The rows below fall into families. The same turns and mirrors carry the whole set onto itself and the rows of a family onto each other. For each named row, which other rows are in its family? Write them in the order they are listed.
These 40 rows form 5 families of 8 rows each.
siza: [ -4.8   1.1  -7.7  -3.0 -23.8   0.1  17.8 -35.0 -10.3 -29.8 -19.1   6.5
  -1.4  -1.9 -10.3 -16.7  -1.8  15.1  -1.5  13.7  19.9   9.9  -8.3  -0.7
  11.5 -13.3  20.2   8.0]
safan: [  2.3 -18.8   5.2 -26.5 -10.5   7.9  18.2 -24.3  -8.0 -13.6   0.4  -0.1
  -2.4  -4.6  13.0 -12.1   9.8  17.6 -15.0  25.4   8.1   8.3   2.8 -20.1
  27.8 -18.3  16.7 -15.3]
sodep: [ 17.2  -1.5  -0.8   4.7 -12.0   2.7  16.9 -14.6 -17.5 -20.9   9.5   8.8
  -6.6  -3.4  -0.3 -18.0  21.2  18.2 -22.9  12.1   0.6  14.0  -8.3 -11.0
   9.2 -20.3  26.4   9.9]
Zozot: [ 15.6   1.5  -5.5  -0.1 -17.9  -5.6  20.3 -20.9 -12.7 -33.4  -5.7   7.6
  -6.0   0.5 -11.9 -14.4   7.5  17.6 -13.3   5.1   4.0  13.9 -14.9   5.8
   1.5  -6.8  19.1  22.3]
Nenan: [  8.3 -12.7  12.6 -23.6  11.8  11.0  24.4 -15.4 -18.1 -17.1  17.4   3.8
  -1.8  -6.7  -2.0 -22.9  10.6  17.2 -20.7  13.8  -7.2   6.4 -18.6 -25.4
  15.0  -5.0  24.1   1.0]
sute: [ -3.1  -1.9  -3.2   1.0 -18.3   8.9  13.8 -27.9 -14.7 -17.6  -4.0   7.5
  -2.4  -6.7   1.0 -20.8  11.4  15.2 -10.3  20.3  16.2   9.3  -1.6 -18.4
  18.3 -26.2  28.3  -4.6]
Bame: [  3.0  -3.3  -8.5 -12.9  -0.3  -9.7  18.9 -16.6  -6.2 -23.6 -20.2  -3.1
   7.7   8.9  -8.0  -9.5  -7.8  14.8   3.5   5.1   5.9   6.4 -10.4   2.2
   9.5   7.2   1.2  19.1]
simi: [  6.2 -14.6  -0.7 -31.9 -16.4  -7.7  25.0 -29.4  -1.1 -33.4 -17.4  -1.1
  -2.1   3.4  -4.4  -5.5  -6.7  18.3  -5.2  11.9   9.2  10.0  -8.3   7.6
  13.9   3.0   5.2   7.1]
subem: [ 18.6 -14.9   1.2 -29.8 -12.7 -10.2  26.7 -20.0  -3.6 -33.6  -7.0  -0.9
  -4.8   4.6  -3.7  -4.4   0.7  19.6 -13.6   8.0  -1.5  12.6 -12.1   9.6
   8.9   4.9   5.1  13.9]
fesu: [  7.9  -2.4  -0.8   4.2 -14.0   8.3  14.5 -19.8 -17.3 -16.4   5.9   8.4
  -4.5  -6.0   2.6 -20.2  19.1  17.0 -18.9  17.8   7.6  11.3  -4.1 -18.7
  15.5 -25.9  29.2   0.8]
gukuv: [ 24.2 -11.6  -4.8  -4.9   8.8  -8.7  26.7  -8.4 -12.6 -38.0 -10.4  -4.2
   1.3  -5.0 -11.8 -11.1  -4.5   7.8 -16.1   3.3   6.0   3.1 -12.2   2.5
   4.3   8.1   6.0  10.8]
Kela: [-14.8 -10.9   5.9 -31.0   1.6   9.9  24.4 -34.7 -11.7 -24.7 -10.3   2.1
   3.7  -6.2  -9.8 -22.5 -11.1  13.2   0.0  16.2  14.0   2.8 -16.6 -18.3
  18.7   0.2  18.7  -4.2]
Rika: [ 14.9  -4.1  -6.5 -10.4   3.9 -11.3  19.4  -7.3  -8.8 -21.8  -8.0  -1.7
   4.8   9.2  -5.8  -9.1   2.1  16.7  -6.4   2.1  -5.1   8.7 -12.3   2.0
   6.0   7.4   2.5  24.8]
dus: [  1.1 -12.4  -7.6  -8.1   2.1  -2.0  22.4 -23.5 -10.1 -34.0 -24.8  -5.4
   6.3  -8.7  -9.5 -13.8 -14.8   4.8  -2.5  13.0  24.3  -1.7  -5.3  -6.4
  15.3   0.9   8.2  -5.9]
vila: [-13.6  -5.6  -6.7 -12.4  -1.9   2.7  12.2 -23.1  -7.8 -10.6 -19.3  -2.6
  10.6   2.3   3.3 -15.1  -5.3  12.7   6.5  18.5  16.8   2.7   1.2 -18.4
  23.9  -8.3   9.4  -3.2]
davan: [ 26.9 -14.8   0.5   0.7  13.9   1.5  21.9  -1.3 -18.6 -23.5   7.3  -3.6
  -0.7 -10.3   0.8 -15.2  11.2   8.2 -26.8  11.2   1.2   2.9  -5.7 -16.7
  12.5  -6.8  14.7  -2.3]
ler: [  4.7  -8.4  -1.1  -4.8   7.5   5.9  11.3  -6.4 -14.2  -1.9   4.7  -0.9
   6.2   1.0  11.1 -16.3  15.2  15.3 -11.7  17.5  -0.1   5.4   1.2 -27.4
  22.7 -15.1  14.9  -2.6]
kal: [ 12.1 -10.1   7.8 -27.9   8.7   0.4  29.0 -17.4 -14.3 -30.0   6.4   3.0
  -2.1  -1.6 -13.6 -17.8   0.0  17.2 -14.9   3.9  -7.6   8.1 -27.0  -6.1
   5.0   9.7  16.0  17.0]
sidep: [ 20.5  -0.2  -2.7   2.8 -14.1  -2.4  19.8 -14.8 -15.6 -27.6   4.9   8.0
  -6.6  -0.9  -7.0 -15.2  16.3  18.9 -20.9   6.9  -1.1  14.5 -13.1  -1.6
   4.1 -12.9  22.4  19.3]
sese: [ 14.1 -11.2  11.0 -24.7  11.4   5.0  27.4 -13.0 -17.3 -23.6  14.9   4.2
  -2.8  -3.8  -7.8 -20.2   7.9  17.5 -20.9   7.4  -9.7   8.3 -24.1 -15.4
   8.6   2.9  19.7  11.0]
zet: [ 15.0 -18.8   7.9 -23.5  -6.0   5.4  19.8 -15.8 -10.3 -14.1  10.7   0.4
  -5.2  -3.4  13.8 -11.4  17.9  19.7 -23.8  21.3  -1.9  10.8  -0.4 -18.1
  23.2 -16.7  16.6  -8.4]
gipi: [ 16.7  -7.5  -1.0  -4.4  10.3   0.6  14.8   0.3 -15.2  -6.8   9.7  -0.4
   3.6   4.0   7.5 -13.8  18.1  17.3 -16.9  10.7  -8.6   8.5  -4.3 -19.1
  15.5  -8.5  12.2   9.3]
vezur: [ 16.4 -15.6   1.0   0.6  12.9   7.3  19.5  -6.5 -18.0 -19.0   3.8  -3.8
   1.6 -13.2   4.3 -17.7   9.0   7.6 -22.3  17.5   9.2   0.0  -0.5 -25.3
  20.1 -13.4  17.9 -13.7]
Tibeb: [ -3.9 -15.7  -0.2 -32.3 -17.4  -1.9  22.0 -34.4  -2.1 -27.7 -19.0  -1.4
  -0.5  -0.2   0.7  -8.8  -7.7  17.0  -1.8  18.7  16.0   8.1  -3.2  -2.0
  21.1  -4.1   8.2  -4.9]
mili: [ -7.5  -7.5  -3.4  -8.5   2.9   7.4  10.8 -16.2 -11.6  -3.7  -7.0  -1.9
   8.8   0.1   9.2 -16.7   5.6  13.8  -2.0  21.1  10.4   3.5   3.6 -27.2
  26.1 -15.1  13.1  -7.4]
potet: [ -8.0  -9.3   4.1 -32.1   1.1   3.9  27.3 -32.8 -10.5 -31.1 -11.4   2.0
   2.3  -3.3 -15.4 -19.6 -14.0  13.9  -0.4   9.6   9.6   4.3 -22.4  -7.9
  12.1   7.9  15.2   6.2]
puzen: [  3.3  -8.6   5.6 -30.7   4.2   0.2  29.4 -25.8 -11.5 -34.0  -5.0   2.5
   0.1  -1.3 -16.8 -17.6  -9.1  16.4  -6.3   4.6   1.4   6.1 -26.4  -2.7
   6.2  11.4  13.6  15.2]
Govi: [-12.1 -12.4   8.8 -28.6   4.8  14.4  22.1 -30.8 -13.8 -17.5  -0.7   2.5
   3.0  -8.6  -3.1 -24.3  -3.4  13.9  -5.8  19.8  10.2   2.5 -13.9 -28.0
  21.6  -7.2  23.1  -9.5]
Lamu: [ 25.2 -17.7   7.3 -23.7  -5.4  -1.0  22.9 -10.6  -9.3 -20.5  12.8   0.5
  -7.1   0.1   8.8  -8.2  18.5  20.6 -26.9  14.9  -9.0  13.2  -6.6  -8.9
  15.6  -8.9  14.0   3.3]
mifuz: [ -3.1 -12.5  11.1 -25.5   9.0  15.3  22.2 -22.3 -16.9 -14.4  10.8   3.4
   0.5  -8.2   0.1 -24.3   6.0  15.2 -14.3  18.9   2.3   3.8 -14.3 -30.5
  21.0  -9.5  25.4  -8.4]
nada: [ -5.5 -16.5   2.7 -30.0 -15.3   4.5  19.6 -32.3  -4.3 -19.6 -11.8  -1.1
  -0.7  -3.5   7.7 -11.2  -0.6  16.4  -5.7  24.2  15.6   7.0   1.5 -14.0
  27.0 -13.1  13.3 -13.9]
mupa: [ -9.1  -4.2  -9.7 -14.2  -3.7  -3.8  15.6 -23.2  -5.5 -18.6 -24.8  -3.1
  10.1   5.7  -4.7 -12.1 -10.4  13.0   8.9  11.5  14.9   4.2  -4.6  -6.0
  17.3   1.0   3.6   7.8]
Suvi: [ 29.3 -12.9  -1.6  -1.2  12.8  -5.1  24.9  -2.1 -16.2 -31.6   1.4  -3.9
  -0.2  -6.8  -6.6 -12.3   5.6   8.3 -24.0   5.5   0.2   3.8 -10.9  -5.5
   6.4   2.0  10.1   7.7]
luf: [ 26.0 -16.0   4.5 -26.2  -7.8  -7.5  25.3 -12.3  -7.1 -28.2   5.6   0.1
  -6.9   3.0   1.3  -5.1  11.7  21.0 -23.1   9.2  -8.8  13.7 -10.4   2.7
  10.1  -0.1   8.8  12.6]
bidot: [ 11.8 -11.1  -7.2  -7.7   4.5  -7.3  25.4 -18.0 -10.5 -38.7 -21.2  -5.7
   4.0  -6.4 -13.7 -11.5 -13.2   6.7  -7.0   6.2  16.2   1.0 -10.1   2.1
   8.4   7.7   5.2   5.4]
reki: [ 20.4  -5.8  -2.9  -6.3   8.5  -6.4  17.6  -0.1 -12.7 -15.5   4.3  -1.2
   3.4   7.8   0.4 -11.3  12.2  17.6 -14.6   4.3 -10.8   9.8 -10.1  -6.6
   8.9   0.7   7.0  20.5]
rebul: [ -1.8 -13.7  -5.0  -6.0   4.0   4.6  19.8 -23.0 -12.7 -26.3 -19.6  -5.2
   6.2 -12.5  -3.0 -17.1  -9.0   5.0  -5.5  19.0  25.3  -3.0   0.3 -18.1
  21.8  -8.3  12.6 -16.0]
gil: [ -7.5  -0.3  -6.2  -1.4 -22.2   6.1  15.1 -33.6 -12.0 -23.0 -14.2   7.3
  -0.7  -4.7  -4.3 -18.8   2.7  15.0  -3.6  18.5  20.8   9.3  -3.6 -11.1
  16.7 -20.9  24.7  -1.6]
Zezi: [  5.5   1.8  -7.7  -2.2 -21.7  -4.6  19.7 -28.5 -10.4 -34.4 -15.5   7.3
  -3.2   0.0 -13.2 -14.2  -0.3  16.7  -5.3   7.7  13.1  12.3 -13.3   6.3
   5.2  -7.3  18.2  17.6]
vibun: [  3.8 -15.5  -2.0  -2.8   7.9   8.5  18.5 -16.1 -16.0 -19.6  -7.5  -4.5
   4.4 -13.5   3.1 -18.2   0.7   5.2 -13.1  21.1  19.0  -1.9   2.4 -25.8
  23.2 -14.2  16.7 -19.3]

The rest of the family of ler: Bame, Rika, vila, gipi, mili, mupa, reki
The rest of the family of sese: Nenan, Kela, kal, potet, puzen, Govi, mifuz
The rest of the family of vibun: gukuv, dus, davan, vezur, Suvi, bidot, rebul
The rest of the family of fesu: siza, sodep, Zozot, sute, sidep, gil, Zezi

The rows below fall into families. The same turns and mirrors carry the whole set onto itself and the rows of a family onto each other. For each named row, which other rows are in its family? Write them in the order they are listed.
These 25 rows form 5 families of 5 rows each.
loged: [ -6.2  -6.5   0.5 -10.4 -22.4  -3.8  -4.6  15.8  -2.5  -9.1  10.8   0.9
  -3.2   7.3   2.9  -1.0  13.5 -10.1  -6.1   1.5   4.3 -25.2  28.6 -11.0
  -9.2   1.5  -7.7]
kizo: [  0.5  -4.7  -0.2  -6.8 -14.3  10.6   0.3   2.9   9.0   2.6   4.7  12.0
  -5.8   5.1 -12.1 -13.7  -7.5   7.4 -11.8  15.5  21.2 -23.6   9.9  -1.5
  12.6  17.1   1.5]
Piluk: [  7.5 -11.5  -8.7  14.1   2.1   5.8   3.9 -11.7  -0.9  13.1   3.3  11.5
   8.3   3.9  -5.5  -1.7  -3.7  14.1  -6.0 -12.3   7.8 -18.4  10.9 -13.7
  -5.1  -3.8  -5.3]
Zan: [ -7.6  -7.5  -3.5   2.5 -14.4   3.0   4.5   4.1   5.2  10.2   4.0  12.3
  -5.0   1.0 -13.0  -7.8  -0.8  -1.4  -9.1  12.1  20.8 -25.0   6.9   6.3
  10.5  10.6   4.6]
nofo: [ -5.2 -16.9 -10.0  -8.7  -7.5   2.6   3.3  -4.8  -1.9  -3.5   3.8  10.1
   3.0  -8.5   5.8   7.0   2.7   3.0  -9.6  20.6  -8.0  15.7  35.5  -6.9
  10.5  20.2   0.0]
Tenu: [ 12.4 -18.4 -15.8  10.9   4.3  -5.3  14.8 -11.5  -0.4  11.7   5.0   7.6
   7.5  -3.1  -6.0   4.8   3.4  12.7   0.9  -8.3   8.6 -12.3   6.3  -4.4
   0.1  -3.5  -1.1]
lar: [ 12.9 -15.5 -16.9  12.7   7.2  -0.1  -0.3 -15.1  -2.4  14.6   4.3  12.1
   7.1  -2.8  -4.1  -2.7   1.4   8.7  -8.2  -1.3   4.4 -16.2   9.8  -8.5
   2.5  -6.4  -5.9]
nemuz: [  3.1 -10.0  -9.6 -10.7  -6.6  -0.1   6.9 -11.2  -6.7  -2.4   2.1   0.8
   0.8  -6.5   4.9   2.5   3.8   7.2  -9.4  16.7 -13.4  13.6  36.6 -11.2
  15.3  12.7  -5.1]
ren: [ -3.9  -7.1   8.0 -11.2 -22.1  -2.4   0.3   9.4   0.5   0.7  15.4  -2.7
  -6.5   4.0  -2.6  -1.0  15.7  -1.3   1.6   9.8   6.5 -20.0  33.4 -16.5
 -18.8   0.3  -7.2]
Movuf: [  2.3  -6.6   5.7 -19.4 -21.0  -0.4  -0.2   8.6   2.6 -10.6  14.5  -2.2
  -0.6   8.1   3.0   2.1   7.2   1.8   0.7  -1.2   2.6 -27.2  31.4 -16.7
 -13.7   2.2  -8.7]
vug: [  3.0 -20.2  -9.0  -7.8 -15.1   0.8  -2.4   1.9  -0.8 -10.2   5.2   2.3
  -1.1  -4.1  10.2   4.2   6.1  -0.3 -15.8  13.7 -10.4  12.4  35.9  -9.9
   7.2  16.1  -8.6]
Zuz: [ -4.1  -0.7   2.6 -22.6 -15.2  -0.7   1.9   6.3  -0.9 -13.5  14.4  -5.0
   4.1   2.0   0.8   3.2  14.1  -2.4  -3.7   3.5  -1.6 -19.9  36.0 -11.4
 -11.7  -4.0  -8.4]
vubi: [  7.1 -10.1  -6.5 -21.0   3.7   1.9  27.4  -4.8  -7.8 -18.0   5.8   4.4
   2.1   1.6  -4.9   0.0   6.5   5.0  12.1  -3.2  16.7   3.6  17.9 -14.1
   9.0  17.1  10.4]
Zore: [ -4.5  -5.8   5.6  -7.4 -18.7   6.4  -0.6   1.2   4.8  -2.3  10.3  16.1
  -3.5  -2.7 -14.6 -10.1  -3.3  -4.4  -8.1  18.2  22.9 -22.4   7.2   1.3
   6.7  13.5  -0.5]
Vubu: [ 18.9  -6.4 -15.5   7.9   8.8  -3.3   6.7  -3.1  -1.9   9.8   3.1   9.9
   3.2  -8.8  -5.3  -2.9  -1.8  13.4  -6.3 -10.5  10.4  -7.6   9.9  -9.2
  -3.9  -8.5   0.2]
Denup: [ -4.5  -8.7   3.0 -13.6 -19.3  -6.5  -4.3   5.6  -2.4  -7.7  15.0   4.5
   3.5  -0.8   4.8   8.5   9.8  -4.3  -0.8   1.4  -2.8 -20.7  32.8 -15.6
 -17.0  -2.7 -11.5]
fav: [ -2.0 -18.2  -8.0  -8.9 -14.9   3.6   4.3  -6.4  -3.5   2.9   3.0  -2.9
  -3.6  -2.7   9.1   0.1   2.9  -3.1 -10.3  17.8  -7.8  15.1  39.3 -14.3
  -1.1  12.6   4.0]
Suriz: [  2.7  -1.0   3.2   0.0 -12.8   5.2   1.8   8.0   9.7  10.6   8.9  13.8
  -9.4  -5.9 -17.2 -10.7   0.1   8.9  -7.8  17.5  22.4 -18.1  11.6   0.6
   3.9   9.3  -0.5]
fiz: [  8.4  -8.6   0.0  -8.0   2.6   1.3  24.3  -9.5 -14.5 -17.5   4.9   9.8
   1.1   2.4 -10.3  -2.8   4.7   6.4  11.6  -2.3  17.0   6.3  10.0 -17.8
   8.2  12.8   4.7]
fes: [ 12.3 -21.1  -5.2 -11.8  -0.8  -2.3  24.1  -3.9  -5.5 -21.8   9.7   5.2
   2.3  -5.0  -4.6   5.5  10.1   4.6   8.4   0.8  12.8  14.2  13.0 -10.2
   5.2  14.9   3.9]
Lova: [  2.4 -15.8 -10.2 -13.4 -12.5   5.1   4.1  -6.4   3.6   1.2   4.2   0.3
   1.6  -4.3  10.8   5.5  -2.4   8.2  -9.8  13.9 -12.5   7.2  40.9  -9.3
   9.3  20.1  -1.7]
ves: [  7.1 -13.6  -6.1 -11.7  10.0  -0.3  21.2  -4.7 -12.8 -20.6   9.4   9.8
   5.3  -0.3  -7.7   1.3  14.6  -0.7  12.9  -1.7  16.9   2.8  13.0 -13.5
   1.5   7.6   7.6]
keke: [ -9.5  -3.0   4.2  -7.5 -15.9  15.7  -0.4   3.4  11.5   2.0   9.0  10.8
   1.1   0.3 -13.5  -9.2  -5.0   1.5 -15.8  15.6  17.9 -20.6  15.0   3.7
   3.3  13.1   2.7]
luru: [  9.5 -11.8  -7.7 -14.3   2.9   1.1  21.8  -4.6 -10.5 -18.7   3.5   3.5
   0.0  -4.9  -3.2  -3.0   2.0  -3.4   3.7  -1.6  16.0  15.7  15.7 -13.5
  -0.8   7.8  15.2]
pamos: [ 14.7 -10.8 -19.7   5.4   7.2  -0.7   7.1 -10.8  -1.9  13.2   0.4   6.8
   6.4   4.1  -0.7  -2.9   0.8  15.9  -4.5 -12.3   5.3 -18.1  14.0 -14.7
   2.4  -3.1  -3.0]

The rest of the family of Zuz: Piluk, nemuz, fiz, keke
The rest of the family of ves: nofo, lar, Zore, Denup
The rest of the family of Tenu: loged, Zan, vug, fes

